Y: [155 146  97 155  95 122 141  88 159]
L: [ 82  90  89 154 147  99  84 164 161]
H: [101 155  97 146  95  96 100 119 158]
F: [ 99 158 100  87  95 155 100 119 158]
start: [155  97 146  95  96 100 119 158] => H, 1
count F: [100] => 2
start: [101 155  97 146  95] => H, 0
asked: [155  95] => Y
dup Y:  => [155]
asked: [ 99  84 164] => L

W: [132 126  99 139]
X: [132 122  99 122]
G: [ 95  91 139 118]
R: [132 126  99 154]
asked: [132 126  99 154] => R
count X: [123] => 0
start: [132 122  99] => X, 0

M: [102 115 124 127 124 105 131 125 135 107]
U: [ 83  80  97  93 102 127 168 173 180 141]
T: [166 141 152 145 137 129  93  95  90 115]
J: [127 192 183 175 170  83  99  78  80  78]
Q: [139 123 106 127 118 151 121 124 132 148]
E: [123 118 153 138 131 101 100 100 108  99]
S: [ 93 102  83  97 173  80 168 127 181 181]
asked: [102 115] => M
dup M:  => [124]
asked: [ 83  80  97  93 102 127 168 173] => U

K: [125 135 187 123 131 136 129 131 130 127 123 129 125 132 122 121 131 119
 123 134 127 128 133 123 132]
B: [127 135 187 123 131 136 129 131 130 127 123 129 125 132 122 121 131 119
 123 134 127 125 133 129 130]
V: [132 121 186 124 131 136 136 137 138 128 124 126 132 131 128 121 132 131
 132 137 132 131 131 128 133]
asked: [125 135 187 123 131 136 129 131 130 127 123 129 125 132 122 121 131 119
 123 134 127 128 133 123 132] => K
asked: [127 135 187 123 131 136 129 131 130 127 123 129 125 132 122 121 131 119
 123 134 127 125 133 129 130] => B
count V: [132] => 5

D: [157 148 137 126 153 132 143 104 120 103 114 113 138 131 138 102 150 133
 129 108 120 138 127 118 128 115 153 135 122 122 153 132 139 112 133 103
 140 110 113 125 124 118 152 131 106 113 129 133 127 123 131 131 112  97
 133 155 129 130 118 120]
N: [157 148 137 126 153 132 143 125 120 157 114 113 138 131 138 102 150 133
 129 108 120 138 127 118 128 115 153 135 122 122 153 132 139 112 133 103
 140 110 113 143 139 128 125 153 123 140 139 149 125 121 123 141 135 103
 138 126 137 141 133 114]
A: [157 148 137 126 153 132 136 104 120 157 114 113 138 131 138 102 150 133
 129 108 120 138 127 118 128 115 153 135 122 122 153 132 139 112 133 103
 140 110 113 143 139 143 136 153 123 140 139 149 125 121 123 141 135 103
 138 126 137 141 133 114]
C: [128 143 132 153 157 148 120 104 114 126 137 102 126 128 138 102 150 133
 129 108 120 138 127 118 128 115 153 135 124 122 153 132 139 112 133 103
 140 110 113 143 139 143 136 102 123 140 139 149 125 121 123 141 135 103
 138 126 137 141 133 114]
asked: [128 143 132 153 157 148 120 104 114 126 137 102 126 128 138 102 150 133
 129 108 120 138 127 118 128 115 153 135 124 122 153 132 139 112 133 103
 140 110 113 143 139 143 136 102 123 140 139 149 125 121 123 141 135 103
 138 126 137 141 133 114] => C
count N: [125] => 3
asked: [157 148 137 126 153 132 136 104 120 157 114 113 138 131 138 102 150 133
 129 108 120 138 127 118 128 115 153 135 122 122 153 132 139 112 133 103
 140 110 113 143 139 143 136 153 123 140 139 149 125 121 123 141 135 103
 138 126 137 141 133 114] => A
asked: [148 137 126 153 132 143 104 120 103 114 113] => D
count C: [102] => 3

Nites: [177 160 173 110]
duk: [161 111 161 161]
tamu: [161  82 111 166]
start: [ 82 111 166] => tamu, 1
dup duk:  => [161]
asked: [161 111 161 161] => duk
asked: [161 111] => duk
count tamu: [82] => 1

zeve: [175 179 164 108 105 104  96]
bes: [102 160 110 112 101 154 126]
Bul: [123 131 121 135 121 119 127]
Ker: [102 160 110 112 101 142 118]
gad: [113 127 153 132 116 154  98]
tifov: [111 121 102 141 116 145 125]
Zopod: [178 104 178 110 104 104 178]
goga: [188 138 187 109 114  87 135]
leta: [136  85 116 177 131 144 120]
Piz: [ 93 130 165 134 122 153  79]
seseb: [191 154 157 111 111 111 111]
dup seseb:  => [111]
count Zopod: [178] => 3

